In the data rows, zero lies at 7.5, halfway between 7 and 8.
Some points, each followed by its number:
[10  9  6  7  4  9 10  7  6  7  4 10  9  7 14  6  4  8 10 12  8  6 10 10
  8  9] 0
[ 3  5  6  6  8 12  7  6  7  8  8  7  7  5 10  8 11  6 11  9  8  9  7  7
  8  7] 1
[10  3  9 11  7  6  6 10  8  6  9  5  6  7 10  7  8  8  5 11  6  9  8  4
  9 10] 2
[ 6  8  8  9  8  7 11 10  6  6  8  9  9  7  8  9  9  9  8  7  5 10  5  8
  7  6] 3
[ 8  4  5  8  8  9  8  6  9 10  6  6  6  6  4  9  9  9  5  8 12 10  5  9
  8  8] 4
[ 9  3  7  7  9  3  8  9  5  6  9  7  9 11  5  3  8 11  4  7  7  8  5  9
  3  9] 5
[ 9  8  8  6  9  6  4  9  5 12 10  7  8  5  9 10  5  7  7  6  8  8  9  4
  9  6] 6
[ 5  8  7  6  8  9  6  7  9  9  7  9  9  6 10  9  9  7  7 10  9  8  9 10
  7  8] 7
[ 6  8  9  7 10  6  7  9 11  8  7  3  9  7  5  7  8  8  8  7  6  7  7  8
  6  7] 8
[11 10  7  8  7  7  5 10  9  6  7  8  9  9  7  8  7  4  3  6  8 10  3  7
  9 12] 9
[ 6  5  9  8  7  6  8  5  9 11 11  7  5  7  6  9  9  9  8  7  8  9  8  7
  9  9] 10
[12  7  6  8  6  6 10  9  8  8  5  6 10  9  6  7  6  9  5  6  7  9  4  8
  6 10] 11
[ 4  7  9 11 10  7 10  7  9  4 11  6  5 10  8  8  7  8  9  5  5  6  7  6
  9 11] 12
[ 6  8  8  6 10  6  7  9 10  8  6  2  7  7  4  7  8  8  7  7  6  7  7  7
  6  6] 13
[ 7  9  8  6  9  7  8  7  5  8  7  6  6  7  6  9  6  6 13  6  5 10  9  7
  7  3] 14
[10  6 11 10  5  8  8  8 10  8 10  6  8 10  6  7  9  8  6  9  6  7  7  6
  5 10] 15
[ 6  8  8  8  9  8 12  9  6  6  8  8  8  8  7  8  8  9  9  7  5 10  6  8
  6  7] 16
[ 6  6 10  9  5  8 11  3  6  6  4  7 10  8  7  7  7  7  7  5  7  5  7  9
  6  7] 17
[ 8  9  9  8  5 10  7  4  9  7  6  5  9  8  9  5  7  6 11  7  7  5  9  5
  6  7] 18
[ 2  9  7  8 11 11  8  8  6  8  9  9  4  6  8  5  8  6 11  7  6  4  8  6
  9  5] 19
[11  8  9  9  5  8 10  7  7  7  9 10  9 10 11  7  6 10  7  6  6  9  5  3
  5 11] 20
[ 5  5  8  7  7 10  5  6  7 10  8  6  9  8  6  8  6  7  7  5  9  2 11  9
  8  5] 21
[ 4  1  8  7  4  8  7  2  7 11  7  8  9  7  6  9  9  8  8  5 10  7  9  9
  5  7] 22
[ 8 10 10  8  8  8  6 12  9  7  8  7  9  9  7  6  9  7  5  7  5  7  8  6
  6  9] 23
[ 6  7  5  8 11  6  8  6  9  4  5  6  7  7  7 11  4  5  7  6  8  9  5  9
  9  7] 24
[ 4  8 11  8  5  7  5  6  8  9  9 11  3  5  8  9  9  3  7  8  8  9 11  9
 10  9] 25
[ 8  8  8  8  6  8  9  8  7  5  5  6  8  9  7  9  7  5 10  7  5 10  9 12
  8  6] 26
[ 9 10 10  8  6  6  8  9  5  8 10 11  7  6  9 10  8  7  8  7  5 11  8  8
  9  8] 27
[ 9 10 11 10  7  9  8  6  7  6  8 10  7  9  6 10  6  6  4  7  8  9  7  7
  7  8] 28
[10  7  7  6  9  4  4  9  5 10 12  9 10  8  6  6 10 10  5  7  8 10  7 11
  8  6] 29
[13  5  7  8  3  8  6 10 10  8  8  4 10 12  6  7  7  7  5  7  7  9  9  7
  7 10] 30
[ 8  5  5  8  8  9  8  6  9 11  6  6  6  6  3  9  8  8  4  8 12  9  5  8
  8  7] 31
[11 10  8  9  6  4  7  9 11  6 10  8  8  8  5  7 10 10  6  8  7  7  4  2
  7 10] 32
[10  9  8  8  7  4  6  9 10  6  8  9  8 10  8  6  6  8  5  9  7  5  9 10
  8 10] 33
[ 4 12  7  7  5  9  7  7  9  5  7 13  6  5  6  7 13  7 10  8  9  4  8  9
  9  5] 34
[ 9  9  8  5  8  6  4  9  6 11 10  8  8  5  9  9  6  7  7  6  8  7 10  4
 11  6] 35
[ 6 11  8  7  6  9  9  3 11 10  7  5  8  7  2  8 12  7 11  3  7  7  5  9
  8  8] 36
[ 7  8  8  8 11  9  7  9  8 11 12  6  8 10  5  7 10  9  6  7  7  9  6 11
  7 10] 37
[ 9  6  7  9  7  9 12  5  2 11  6  8  4  5  5  5  6  8  8  5  8 11  3  7
 10  8] 38
[12  9  8  8  3  7  7  6  8  6  7 12 10  9  6  9  8  9  5  9  9  4 10 10
  7  6] 39
[ 7  8  8  7  4 13 11  5  7  8  5  7 12  9  7  5 10  9 10  7  7  5  8 10
  3  7] 40
[ 9  7  7  7  7  8  8  7  7 11  9  6  9 10 10 12  2  9  7  5  8  8 10  8
  8 10] 41
[ 9  8  8  6  9  6  4  8  6 11 10  8  8  5  9  9  6  7  8  7  8  8  9  5
 10  7] 42
[ 8  7  9  8  7  6  5 10 12  4  8  4  8 10  7  5  9  6  5  9  7  7  8  7
  5 10] 43
[ 5  8  6  6  5  9  6  6 10  9  7  7  5  7  5  6 11  6 11  6  8  4  9  9
  9  6] 44
[10  9  8  6  8  4  8 12 11  8  4  5  4  7  4  6  4  9  6 11  6  8  9  8
  6  6] 45
[10  9  5  8 10  9  4  7  7  5  8  8  7  9  8  7  7  5  5 10 12  9  6  6
  8  8] 46
[ 9  9 10  8  4  9  8  9 12  7  9  6 10 12  9  8  8  8  7  5  7  8  8  5
  4 12] 47
[ 8  9  6  9  7  9  9  6  8  8  9  7  8  8  5  6 10  7  9  6  7  8  5 10
 10  9] 48
[ 9  4  7  9  9  8  9  9  7  7  6  2  5  9  9  5  3  5  7  8  6  9  8  7
  9 10] 49
[8 9 9 7 8 7 8 9 7 7 8 8 9 9 8 9 6 8 7 6 6 7 9 9 7 6] 50
[ 6  9 10  9  6 12 10  6  8  8  7 11  5  8 10 11  7  6  5  8 10 10  9  8
  8 11] 51
[10  7  7  9  6  5 10  7  8  9  7  7  7  7  5  5  7 10  8  8  6  4  7  7
  8  8] 52
[ 9  9  6  9  9  7  6  6  8  8 11  6  5  8  4  6  9  7  8  7 10  7  5  7
 11  8] 53
[ 4  4  8 10  7 10 10  7 10  4  5  7  6  5  8  9  8  7  7  9  6  4  7  7
  8  7] 54
[ 4  6  7  6  8  7  7  6  4  9  5 12  7  3  9  5 10  5  7  9  9  9  6 11
  9  7] 55
[10  7  6  9  8  6  8 12  8  7  9  9  6  8  7  3  9 10  5 11  7  8  6  4
  6  9] 56
[ 9 10  9  6 10  9  4 11  6  9 11  8 10  9  8  6  7  8  6  5  8  8  6  4
  6  9] 57
[ 4 11 11  7  9  8  8  8  7 10  9  7  7  8  6  6  9  7 10  6  4  7 10 11
  6  6] 58
[ 6  8  8  8  9  8 11  9  6  6  7  8  7  8  7  8  8  9  9  7  5 10  5  8
  7  7] 59
[ 8  7 11  6  7  7  5 10  6  8  8  7  9  8  8  4 10  5  5  9  5 12  7  9
  5  9] 60
[ 6  5  5  5  6  9  7  6  7 10  6  8  8  5  7  6  9  9  9  8 10  4  9  7
  7  4] 61
[ 6 10 11  7  6  4  9  7  7  5  6 10  6  6 10  9  8  7 10  8  6 12  7  6
  6  7] 62
[ 6  6  6  7  9  6  7  4  4  8 12  7  9  7  8 11  7  9 11  3  8  9  6  5
  8  6] 63
[ 4  6  6  5  8  7  6  5  4  8  6 12  6  3  9  5 10  5  7  8 10 10  5 11
  9  7] 64
[12  9  5  7  7 12  6 11  9  7  7  7 10 10 10 10  6  5  4  6  9  9  7  6
  9 10] 65
[ 8 10  7  8  8  9  8  8  8  7  8  7  9 11  8  7  7  6  7  6  6  7  8 12
  8  9] 66
[ 6  8  8  8  9  8 12  9  6  6  7  8  8  7  7  9  9 10  8  7  5 10  5  8
  6  7] 67
[12  9  8  8  3  6  7  6  8  5  7 12 11 10  6  9  8  8  5  9  9  4 10 11
  8  6] 68
[ 8  3  5  7  7  7  8  8  5 13  7  9  2  5  5  6  7 10  6  9 10  9  8  8
 10  6] 69
[ 5  8  7  7  6  9  7  5  9 11 10  9  4  8  5  8 11  8 11  6  7  6  9  9
  9  7] 70
[ 9  4  7  8  9  2  8 10  6  5  8  7  9 11  5  3  7 11  3  7  8  8  5 10
  4  8] 71
[ 7  9 11  8 10  9  4  8  8  7 10  7  7  9  6  5  7  6  4  9  8  7  9  6
  4  8] 72
[10  9  9  8  5  4  8  7 10  7  6  5  6  8  7  8  7  5  7  8  5 10  8  9
  8 10] 73
[ 8  7  5  7 11  9  9 12  4 11  8  6  6  8  7  2  8  9  7  9  7 10  5  8
  7  8] 74
[ 6  4  6  7  5  7  5  4  5  7  6  9  9  5  8  8  8  5  6  6 11  8  7 10
 10  7] 75
[ 8  9  9  9  7  8  8  7  7  4  8 11  7  8  9  9  4  8  6  7  7  3  9  6
  8  8] 76
[ 4  9  8  8  8  6  9  6  9  4  9 12  9  8  9 10 10 10 10  8  7  6  8 10
  6  6] 77
[ 8 10  8  8  6 11  6 13  9  7 10  6  6  7  8  7 12  7  8 10  5  9  8  4
  9  8] 78
[ 8  7  8  7  6  8  7  7  7  8 10  9  7  8  9 11  7  6 11  8  6  9 12 10
  9  6] 79
[12 10  3  6  5  8  8 10  8  8  5  8 10 11  7  6  6  7  5  7  9  9  6  9
  6 10] 80
[ 7  6  6  9  8 10 11  7  5  7  4  8  7  7  6  7  6  8  7  7  7  4  7  8
  9  6] 81
[ 5  7 10  8  8  8  8  5  4  9  7  9  6  4  9  7  6  7  8  4  8  7  7  6
  9  7] 82
[ 9  7  5  9  4  7 10  4 11  6  4  9  5  7  8 11  5  7  7  8 10  6  6  8
 11 10] 83
[ 9  6  9  8  7  6  9  5  6  8  8 10  7  8  7  9  6 12  6  5 10  6  8  4
  5  6] 84
[11  6  8  7  5 10  6  8 10 10  9  6 10  9  7  7 10  9  5 10  8  9  8  5
  5 10] 85
[ 8  3  6  6 10  5  6  9  5  6  7  5  8  7  8  6  5  8  8  9  8  7  9  8
  7  6] 86
[ 9  9  7  7 10  3  9 12 10  8  4  5  4  7  4  7  5  8  6 11  5  8  9  8
  6  6] 87
[ 7  6  5  9  9 10 10  6  7  7  9  1  8 11  8  5  4  8 11  3  6  4  7  5
  8  9] 88
[ 6  6  6  5  8  7  5  4  8 10 10  5  8  8 10 10  7  6 11  6 10 11  7  8
  8  8] 89
[ 7  8  8  8  7  9 10  8  6 11  8  6  6  6 10  8  7  8  9  8  7 11  6  5
  8  9] 90
[10  9  6  6  6  9  8  9  8  9  4  4  8  7  9  6  5  5  9  9  7 10  7  7
  8  8] 91
[ 9  9  7  9  9 10  6 13  6  5 11  8  8 10  9  8  9  7  6  7  8  9  7  6
 10  8] 92
[ 8  6  7  7  7  8  9  5  7  9  5  5 10  6  7 11  6  8  9  4  7  7  6  5
  8  6] 93
[ 6  9  5  5  7 11  8  7  8  9  7 10 10  7  8 10  9 11 10  7  9  5  8  7
  6  4] 94
Which five points above are nearest to each new point? Their numbers follow each, smallest number first.
[ 8  7  6  7  8  8  7  7  7  9  6  8  9  6  8  5  8 10  6 10 10  6  7  6
  5  6] --> 7 52 61 86 94
[ 6  7  6  6  8  9  6  4  7 11 10  5  9  7 10 10  7  6 11  6  9 11  8  7
  8  9] --> 1 42 63 89 90
[8 6 8 8 8 8 7 8 7 7 8 7 9 8 8 7 8 8 7 8 6 5 9 9 8 7] --> 50 52 66 81 86
[ 6  4  7  9  5  6  6  4  6  4  7 10  6  7 10  6  8  6  8  7  9  4 10 10
  9  6] --> 17 61 75 76 82
[ 8  8  7  7  7  9  9  7  6 11  7  7  6  6 10  7  6  8  9  8  7 10  6  6
  8  9] --> 42 59 82 90 91
[ 5  7 10  7  8  7  8  5  4  8  6  9  6  5  9  7  6  6  8  5  7  6  7  6
  9  7] --> 17 50 81 82 93
[ 6  5  7  6  5  7  7  6  8 11  6  8  5  5  7  8  7  8  9  7  9  5  9  6
  7  7] --> 10 44 61 70 82
[10  8  6  6 10  5  4 10  5  9  8  6  9  8  7  4  4  8  5  7  8  3  8  7
  8  6] --> 6 35 42 50 86
[ 7 10  8  6  9  6  4  9 11  4  6  6  9  7 11  4  7  6  6 10  8  5  8  6
  6 10] --> 8 23 33 43 72
[ 5 11  7  6 11  5  5  8 10  7  8  9  4  6 10  6  8  7  9 12  9  8  8  7
  8  8] --> 7 33 42 46 62
[ 9 10  7  7  3  9 10  7  7  7  4 11  8  8 14  7  4  8 10 11  7  5 10 10
  7  9] --> 0 7 50 76 91
[ 6  4  6  7  6  7  5  3  6  7  6  9  9  6  8  8  9  5  6  6 11  7  6 11
 10  7] --> 7 22 55 64 75
[ 6  5  5  5  6 10  7  6  7 11  5  8  8  6  6  6  9  8  8  7 10  4  8  8
  7  4] --> 21 44 61 81 94
[ 8 10  9 10  7 11  5 12  9  7 10  6  6  7  8  7 11  5  8 11  5 10  8  5
 10  8] --> 2 23 78 90 92
[10  7 12 10  5 10  7  6  8  9 13  7  9 12  4  8 12  8  7  9  8  9 11  9
  4  8] --> 15 37 47 72 85
[10 11  9  9  6  6  9 10  8  7  8 10  6  7  9  9  8  8  7  8  6  9  8  6
 10  8] --> 3 27 28 50 62
[ 6  3  5  7  7  7  4  4  6  6  7  9  9  6  9  8  8  5  6  6 12  7  7 10
  9  7] --> 7 22 55 64 75
[ 9  8 11 10  7 10  7  7  7  7  9  9 10  9  3 11 10  8  4  7  9 10  6  6
  6  7] --> 15 23 28 50 85
[ 5  4  4  5  6 10  7  7  7 11  5  7  8  5  7  6  9  9  9  8 10  4  8  7
  6  5] --> 1 21 44 61 94
[ 9  9  7  7  4  9 10  6  7  7  4 11  8  7 13  6  4  7  9 11  7  6 10 10
  8  9] --> 0 7 18 76 91
[ 4  2  8  6  4  7  7  2  8 11  7  7  8  8  5  9 10  8  8  4  9  6  8  9
  6  7] --> 10 21 22 61 70
[ 6  8 10  9  6 11 10  6  9  8  7 11  5  7  9 11  7  7  6  9 10 11  9  8
  8 10] --> 7 25 28 51 90
[ 7  5  6  8  7  7  8  7  9  7  6  7  6  5  9  6  9  7  9 12  7  9  8 10
  9  8] --> 1 7 54 86 91
[ 8  7  8  7  7  9 10  8  7 11  8  7  6  6 10  7  7  8  9  8  7 11  6  5
  9  9] --> 10 16 59 90 91
[ 5 11  8  7  9  9  9  5  8  7 10 10  9  9 10  9  9  9  9  6  9  8  6  9
  7  9] --> 7 16 50 66 77
[ 4  2  8  6  4  7  7  2  7 10  8  7  9  7  5  9  9  8  8  4 10  6  9  9
  6  7] --> 10 21 22 61 75
[ 9  8  8  6  8  4  3  9  4 10 11  9 10  8  5  7 10  9  6  7  8  9  8 11
  7  6] --> 29 37 42 50 60
[ 6  9  9  9  5 10 11  2  9  8 10 10  6 10 10  8  9  8 10  8 10 10  8 11
  6 11] --> 7 10 48 51 70
[11  8  6  7  3  6  7  5  7  5  9  8 11  8 10  5 11  9 11  9  9  5  7  6
  7  7] --> 18 39 52 61 68
[10  2  9 11  6  6  6 10  8  6 10  5  6  7  9  6  9  8  5 11  6  9  7  4
  8 11] --> 2 15 43 56 85
[ 7  7 11  7  8  7  6 11  6  8  8  7  9  8  8  4 11  6  4  8  6 12  7  8
  5  9] --> 23 43 57 60 72
[ 9  8  6  6  8  7  6  7  7  9  6  9  9  7  8  5  7 10  7 10 10  5  8  6
  4  6] --> 7 52 61 84 94
[ 8  9 11  9  7  8  8  7  7  5  9 10  8  8  9  9  4  9  6  6  7  2 10  6
  8  8] --> 28 33 50 76 84
[ 4 11  6  7  6  9  6  7  9  6  7 13  5  6  6  7 13  7  9  9 10  4  8 10
  9  4] --> 7 34 44 70 77
[11  9  6  7  6 11  6 10  9  6  7  6 11 11 10 10  5  5  4  6  9  9  6  6
  9 11] --> 9 30 65 80 92
[11  9  9  9  6  4  7  9 11  6 10  7  7  8  5  8 10 10  6  7  7  7  5  1
  8 10] --> 15 23 32 52 56
[10  9  5  7  6 12  6 11  9  6  8  6 11 11 10 10  6  5  5  6  9  9  7  7
  9 11] --> 9 65 66 80 92
[10  3  8 10  7  5  6 10  8  6 10  5  6  8 10  6  7  7  6 10  6 10  8  5
  8 10] --> 2 15 43 49 56
[11  7  7  7  6  5 10  9  8  8  5  6  9  9  6  7  5  9  4  6  7  9  4  7
  6 10] --> 9 11 52 73 80
[ 9  9  6  9  8  7  6  5  8  8 10  6  5  8  5  6  8  7  8  6  9  7  6  7
 11  8] --> 10 48 52 53 70
[ 8 10  9  9  7 11  6 13  9  7 10  7  6  7  8  6 12  6  8 11  5 10  8  5
 10  8] --> 2 23 56 78 92
[ 6  6 10  7  7  7  9  5  3  8  7  9  6  5  9  7  6  6  9  4  7  6  7  6
  9  7] --> 17 81 82 90 93
[ 7  7 10  7  9  4  5 10  9  8  8  7  8  8  6 10  7  7  5  9  6  8 11 12
  6  6] --> 7 8 13 33 50
[ 7  4  6  7  6  7  5  4  5  6  7  9  8  5  9  8  9  5  7  6 12  7  7 10
 11  6] --> 55 61 64 75 82
[ 8 11  7  6  5  8  5  7  9  7  7  4  9  7  9  7  9  5 12  7  6  7  9  7
  9  6] --> 14 18 26 44 91
[ 4  6  5  6  9 11  9  6  6 13 10  8  4  8  5  8  8  9 10  4  8  7  7  8
  8  6] --> 10 19 44 61 70
[ 9 10  9  7  7  6  7  7  9  8  8  2  7  9  5  8  7  3  9  5  6 12  7  7
  9  9] --> 8 13 26 73 91
[10  3  8  9  4  9  3  5  5  7  7  8  7  5 10  8  7  1  5 12 11 12 10 11
 11  9] --> 7 25 46 55 75
[ 9  6  9  8  7  6  9  5  6  9  9  9  7  8  6  9  6 12  6  6 10  6  8  4
  5  7] --> 10 50 52 76 84
[11  9  5  7  7 11  6 10  9  6  7  7 11 11 10 10  5  6  4  6  8  9  6  6
  8 11] --> 9 30 65 80 92
[10  9  6  8  3  9 10  7  7  7  3 11  8  8 14  6  5  8  9 11  7  6 11 10
  7  9] --> 0 7 39 76 91
[ 8 10  9  9  7  8  8  8  6  5  8 11  8  9 10  8  4  8  6  6  7  3 10  6
  8  8] --> 28 33 50 66 76
[ 7  5  8  8  6  6  7  4  5  4  6 10  7  7  8  6  8  5  7  7  9  5  9 10
 10  6] --> 17 55 75 81 82
[ 5  7  8 11 10  7  9  7 10  4 11  7  5 10  8  8  7  9  9  5  5  5  7  6
 10 10] --> 10 12 16 59 76
[ 8  3  7  7 11  5  7  8  5  7  7  5  8  7  8  6  5  8  7  9  8  7 10  8
  7  6] --> 8 13 49 50 86
[ 8  7  8  8  7  7  8  9  7  6  8  8 10  7  8  7  8  9  7  8  6  6  9  9
  8  7] --> 3 33 50 52 66
[ 8 10  9  9  7 10  6 13  9  7 10  7  6  7  8  6 11  6  8 10  4  8  9  5
 10  8] --> 2 23 56 78 92
[ 9  6  8  8  5  8  8  5  7  9  7  6  6  6  7  9  5  8  8  6 10  6  7  3
  9  8] --> 52 82 84 90 93
[ 6  6  6  6  8  9  6  3  7 10 10  5  8  7 10 11  7  7 11  7 10 10  8  7
  9  8] --> 1 10 42 63 89
[ 9  8  8  7  5  5  8  6  8  9  8  6  6  6  6 10  9  7 13  7  5 10  8  5
  9  5] --> 10 14 79 90 93
[ 8  5  5  7  9  4  7  7  6  7  4  7  7  5  7  7  6  7  9 10  7  8  8  8
  7  4] --> 14 24 61 81 86
[ 5  7  6  7  5  9  6  5 10  9  7  8  4  7  5  5 10  6 10  7  8  4  9  8
  9  6] --> 21 34 44 61 70
[ 5  8  9 11 10  7 10  6  9  3 11  6  6 10  8  8  7  8  9  5  5  5  6  6
  9 11] --> 12 16 59 76 88
[ 7  6  6  9 11  3  6  8  7  5 10  6  6  8  6 11  5  6  9  7  6 10  8  9
  9  5] --> 14 24 50 79 86
[ 7  8  9  8  9  8  4  8  6  6 12  5 10 10 10  4 10  3  7  6  6 10  7  8
  7 10] --> 23 57 60 66 92
[12  7  6  8  6  5 10  8  7  8  5  6  9  9  6  7  5 10  4  5  7  8  4  7
  6 10] --> 11 20 52 71 80
[11 10  8  9  6  4  7 10 12  6  9  7  8  8  5  8 10 11  6  8  7  6  5  2
  7 10] --> 15 23 32 52 56
[ 9  9  6  9  9  7  5  6  8  8 10  7  5  8  4  6  8  7  8  6 10  7  6  6
 11  7] --> 10 42 46 48 53
[8 9 8 7 7 7 7 9 7 7 8 8 9 9 7 9 7 9 7 7 6 7 9 9 7 6] --> 3 16 23 50 66
[11  9  5  8  7 11  5 11  9  7  7  6 11 11 10 10  5  4  4  6  9  8  7  6
  9 10] --> 9 30 65 80 92
[11  9  5  8  6 12  6 10  8  6  8  7 11 11 10  9  5  5  4  6  9  9  7  7
  8 11] --> 9 65 66 80 92
[ 9  8  7  9  9 10  6 12  6  5 12  9  8 10 10  8  9  6  6  7  7  9  7  6
 10  9] --> 23 57 65 78 92
[12 10  5  9  8  9  8 10  8  7 12  8  9 11  6 11  8  9  7  4  8  8  4  6
 11  9] --> 9 48 53 65 92
[ 9 11  7  7  4 10  8  8 10  7  5  9  7  6  9 13  5  5 12 11  6  9 11  7
  9  5] --> 7 14 26 79 91
[ 9  6  9  8  6  7  9  5  7  8  8 10  8  8  7  9  6 11  6  5 10  6  7  4
  5  7] --> 20 28 76 84 93
[ 6  4  6  6  6  6  5  3  6  6  6  8 10  5  8  8  9  5  7  6 11  7  7 10
 10  7] --> 7 22 55 64 75
[8 9 8 6 8 7 8 9 7 7 8 9 9 9 7 9 6 9 7 7 7 7 9 9 7 6] --> 3 16 50 59 66
[ 6  7  4  5 11  6  7  6  9  5  5  5  9  8  8 12  4  7  9  8  9 11  6  8
  5  6] --> 8 24 86 89 93
[ 6  4  6  7  6  7  5  3  6  7  6  9  9  5  8  9  9  5  6  6 11  7  7 10
 10  7] --> 7 22 55 64 75
[ 8 10  9  6 10  9  4 11  4  9 12  9 10  9  8  5  8  7  5  5  7  8  6  4
  6  9] --> 23 42 57 72 92
[11  7  7  9  8  7  7  9  6  6 10  9  8 10 12  4  4  9  7  8  7  6  8  3
  6 10] --> 20 33 56 57 76
[10 10  7  6  6  5  8  8  8  8  5  9  8  7  8 10  3  8  6  8  7  6 10  9
  8  7] --> 33 39 41 50 76
[ 8 10  9  9  7 11  6 13 10  7 10  6  6  7  8  6 11  5  8 11  5  9  9  5
 10  8] --> 2 23 43 78 92
[ 4 12  6  7  6  9  6  7 10  6  6 13  5  5  6  7 13  7  9  9  9  5  8 10
  9  4] --> 7 34 44 70 77
[ 2  9  7  7 11 12  8  9  6  8  8  9  4  5  8  5  8  6 11  7  5  5  9  7
  9  5] --> 1 19 44 58 82
[ 6  4  6  7  6  6  4  3  5  7  6  9  9  5  9  8  9  5  7  6 12  8  7 11
 10  6] --> 7 22 55 64 75
[ 5  9  6  6  9  2  7  3 10  6  6 11  5  6 10  7  8  7 10  9  9  9  5  7
  5  8] --> 7 24 62 64 77
[ 4  9  7  8  7  6  9  6  9  4 10 13  8  8  8 10 10 11  9  8  7  6  8  9
  6  6] --> 3 16 34 77 94
[ 6  6  8  7  5  7  9  4  4  7  5 11  7  5  8  8  7  6 11  4  7  7  6  6
  8  5] --> 17 75 81 82 93
[ 9 10  8  6 10  9  4 11  5  9 12  9 10  9  9  5  8  7  5  6  8  8  6  4
  5  8] --> 23 42 57 72 92
[ 7  7  6  6  7  9  6  4  7 11 10  6  8  8 10 11  7  6 11  5  9 11  8  7
  9  8] --> 42 63 79 89 90
[ 6  6  9  8  6  5  4  5  8  6  8  8  5  6  5  5 10  6  8  8  9  4  9  9
  9  6] --> 44 53 61 70 75
[ 8  4  6  6 10  4  6  9  5  7  7  5  8  7  8  7  4  9  8  8  7  6  9  9
  7  5] --> 8 13 42 50 86
[ 8  8  8  7  6  8  7  7  7  8 11  8  7  8  8 11  7  7 11  8  6  9 12 10
  8  6] --> 14 26 27 50 79
